0: [390 453 351 435 573 577 561 444 551 526 603 493 516 489 496 438 566 601 625]
1: [607 413 494 515 417 567 497 582 637 556 472 543 383 646 475 712 448 577 484]
2: [674 536 608 466 197 544 740 537 490 510 414 744 390 461 634 853 315 330 294]
3: [545 528 571 513 480 406 477 549 426 430 437 456 503 475 507 462 499 439 427]
4: [514 487 569 465 478 519 487 561 404 414 439 516 491 559 444 598 494 442 466]
5: [713 668 529 606 459 419 506 455 415 399 608 388 532 440 473 527 432 293 435]
6: [428 465 478 447 420 526 644 450 459 511 462 610 435 377 615 399 544 509 499]
7: [290 446 276 369 230 708 383 401 558 438 220 588 587 507 488 437 716 586 676]
8: [481 539 630 554 685 425 384 456 496 566 420 379 562 481 573 359 341 555 518]
9: [651 526 351 555 480 559 628 427 575 488 739 486 443 536 474 653 566 439 477]
10: [660 532 450 712 594 299 692 533 653 509 802 457 382 498 444 451 585 447 270]
11: [553 580 607 560 776 423 350 483 489 570 505 302 518 508 509 428 335 531 519]
12: [498 523 477 470 713 534 538 371 459 573 640 468 556 458 557 490 370 550 577]
13: [513 541 570 516 425 391 462 563 400 401 458 480 514 435 426 412 569 397 469]

[481 500 452 528 463 507 462 493 607 499 558 611 561 564 371 595 518 423 445] : 4 1 9 3 13
[379 460 534 428 401 507 596 482 411 499 413 619 454 372 619 368 533 538 487] : 6 3 13 4 0
[486 446 613 519 662 416 441 483 492 546 451 396 563 509 565 425 398 562 464] : 8 11 3 12 4
[756 689 538 685 653 488 451 371 636 522 700 433 438 489 465 561 346 415 366] : 5 9 11 10 12
[570 527 238 607 538 498 531 467 717 480 801 405 454 578 314 465 806 485 508] : 9 10 0 13 1
[356 453 343 382 337 682 344 448 568 496 263 524 619 561 467 524 660 579 682] : 7 0 4 6 1
[489 461 502 500 446 479 705 493 447 533 557 589 383 391 606 432 501 502 422] : 6 3 13 4 0
[506 486 568 481 391 511 527 607 435 429 491 612 469 501 394 582 545 414 448] : 4 13 3 6 1
[540 520 582 417 397 572 464 552 371 411 413 523 495 517 461 631 483 427 497] : 4 3 13 1 6
[498 515 451 488 655 552 470 349 483 543 567 460 566 476 563 456 396 548 541] : 12 0 8 11 3
[371 427 553 370 626 547 497 426 366 527 485 514 597 463 560 457 406 595 604] : 12 0 8 6 4
[504 514 551 460 575 531 468 392 410 507 520 496 600 435 567 504 356 506 578] : 12 8 3 4 11
